Families of rows that turns and mirrors carry onto each other, the same ones carrying the whole set onto itself: the rest of each named row's family, in list order
3 families of 6 rows
j_589: [ 0.18  0.38 -0.94 -2.67 -1.76 -2.08 -0.50  3.73  0.74 -1.32 -0.26 -2.31
  1.44 -1.72  0.60 -2.20 -0.36  1.78 -0.06  1.34 -0.89  0.72  1.47  0.61
  1.61 -0.60  2.44 -2.49 -0.91  0.48]
j_365: [-0.15 -0.67  0.54 -1.62 -0.30 -1.90 -1.16  3.10  1.41 -2.02  0.20 -2.05
  0.53 -0.79 -0.03 -1.44 -0.48  0.79  0.27  0.29 -2.44  2.71  0.45  0.24
  1.94 -0.93  2.06 -3.02  0.43  0.94]
j_536: [ 1.07 -0.04  0.50 -0.82  0.16 -0.61  0.41  2.93  3.01 -1.06  0.41 -2.47
  0.78  0.54 -0.64 -0.02 -1.63  2.40  0.85  0.57 -0.31  1.07 -0.03  1.03
  1.95  1.63  1.69 -2.52 -1.50  0.25]
j_642: [-0.41  1.58  1.14  0.15 -2.60 -1.08  0.28  3.94 -0.56 -0.34 -0.05 -3.11
  0.66  0.23  2.46 -1.10 -0.11  1.67  1.25  0.15  0.01 -0.61  2.28  0.84
  0.51  1.09  2.62 -2.06  0.04  0.53]
j_359: [ 1.63 -0.51  1.38 -1.15  0.19 -1.23  0.58  3.51  0.43 -0.36 -0.02 -1.52
  0.00 -0.45 -1.22  0.95 -0.35  2.63 -0.31  0.24  0.45  0.91 -0.48  1.66
  2.47  0.64  1.23 -3.10  0.70 -0.17]
j_927: [-1.44 -2.92 -0.23  0.68  2.56 -1.19 -0.06  2.91 -1.65  0.26  0.40 -3.23
  1.44 -0.48 -1.45  0.58 -0.78  0.51  0.50 -0.79 -2.84 -1.64 -0.31 -2.54
 -0.09 -2.43 -0.35  0.35 -1.28  0.68]
j_403: [-1.10 -1.51 -1.80  1.04  1.71 -1.79  1.08  2.52  0.53 -1.67 -0.78 -1.45
  1.38  1.17 -0.22  0.47 -1.67  2.36  0.48 -0.87 -0.49 -1.04 -1.03 -1.45
 -2.09 -1.03  0.38  0.99 -3.25 -1.08]
j_152: [-0.28 -1.80 -0.84  0.70  0.86 -0.50  1.13  3.29 -0.64 -0.24 -1.44 -1.52
  1.28  1.49 -1.47  1.99 -0.46  1.71  0.16 -0.61 -0.52 -0.46 -1.98 -2.21
 -1.33 -0.55 -0.85  0.21 -1.98  1.05]
j_367: [-0.41 -1.83 -1.43  0.35  1.76 -2.05  1.01  3.34 -2.10 -1.03 -0.94 -1.13
  0.74  0.15 -1.06  1.49 -0.84  2.77 -1.39 -1.23  0.10 -1.64 -1.62 -0.78
 -1.53 -1.88  0.08  0.73 -1.12 -0.92]
j_835: [-2.71  0.71 -0.74  0.75 -1.33 -0.72 -0.12  3.70 -2.30 -0.88 -0.52 -1.84
  1.29  2.11  2.00  1.02 -1.04  1.30 -0.23 -1.06 -1.70 -2.17  0.97 -1.62
 -0.86 -0.87  0.10  0.46 -0.07  1.25]
j_377: [ 0.56 -0.59  1.57 -1.67 -0.49 -2.33 -0.38  3.55  0.29 -0.70 -0.02 -3.28
  0.79 -3.04 -0.58 -2.11  0.46  0.33  0.06  1.06 -0.45  1.84 -0.10  0.17
  1.64 -0.51  2.29 -2.48 -0.44 -0.76]
j_781: [-2.04 -0.14  1.09  1.81 -0.59 -1.34  0.92  3.51 -2.10  0.31  0.00 -3.93
  1.83 -0.38  1.40 -0.17  0.18  0.62  0.81 -0.63  0.19 -2.27  0.32 -1.99
 -2.21  0.04  1.21  1.47 -1.35 -0.77]
j_119: [-2.38 -1.70 -1.60 -0.15  1.37 -1.54  0.11  2.64 -1.07  0.17 -0.20 -0.94
  1.88  1.13  0.07  0.16 -0.74  1.64  1.50 -0.40 -2.68 -1.86  1.17 -2.43
 -0.21 -2.73 -0.92 -0.16 -1.91  0.46]
j_566: [-0.57  1.21  2.95  0.65  0.04 -1.39  0.11  2.79 -0.34 -0.75  1.40 -5.55
  0.30 -1.81  0.95 -1.17 -0.54  0.56 -0.22 -0.56 -1.01  0.14  0.04  1.00
  0.66  1.08  2.89 -0.83  0.44 -0.39]
j_455: [-2.84 -0.58  1.53  2.01  1.29 -1.39 -0.35  2.49 -1.97 -1.71  0.71 -3.37
  0.54  0.46  0.65  0.79 -0.84  0.45 -0.17 -2.16 -2.56 -0.68 -0.63 -1.36
 -1.53 -1.09  0.58  0.99  0.88 -0.33]
j_775: [ 0.60  0.36  0.45 -1.45  1.07 -2.34  0.48  2.75  1.66 -1.29  0.69 -1.70
  0.29 -0.81 -0.01 -0.65 -1.67  3.00 -0.59  0.29  0.43 -0.04  0.15  2.20
  2.17  0.19  2.21 -1.99 -0.98 -2.10]
j_890: [-1.90  2.27  2.17 -0.44 -0.65 -1.34 -0.77  2.57 -0.47 -1.27  0.45 -2.26
 -0.29  1.08  1.88 -0.33 -1.13  0.89 -0.44 -0.78 -2.48  0.68  0.56  0.93
  2.05 -0.01  1.15 -2.17  1.47  0.37]
j_924: [-0.93 -2.70 -1.32  0.75  1.18 -1.64  0.62  3.63 -2.33  0.29 -0.22 -2.41
  1.66 -1.08 -0.70 -0.12 -0.04  1.81  1.86 -0.23 -1.16 -2.83  1.44 -1.83
 -1.41 -2.32  0.37  0.11 -1.86 -0.45]

Same family as j_403: j_536, j_359, j_152, j_367, j_775
Same family as j_589: j_365, j_927, j_377, j_119, j_924

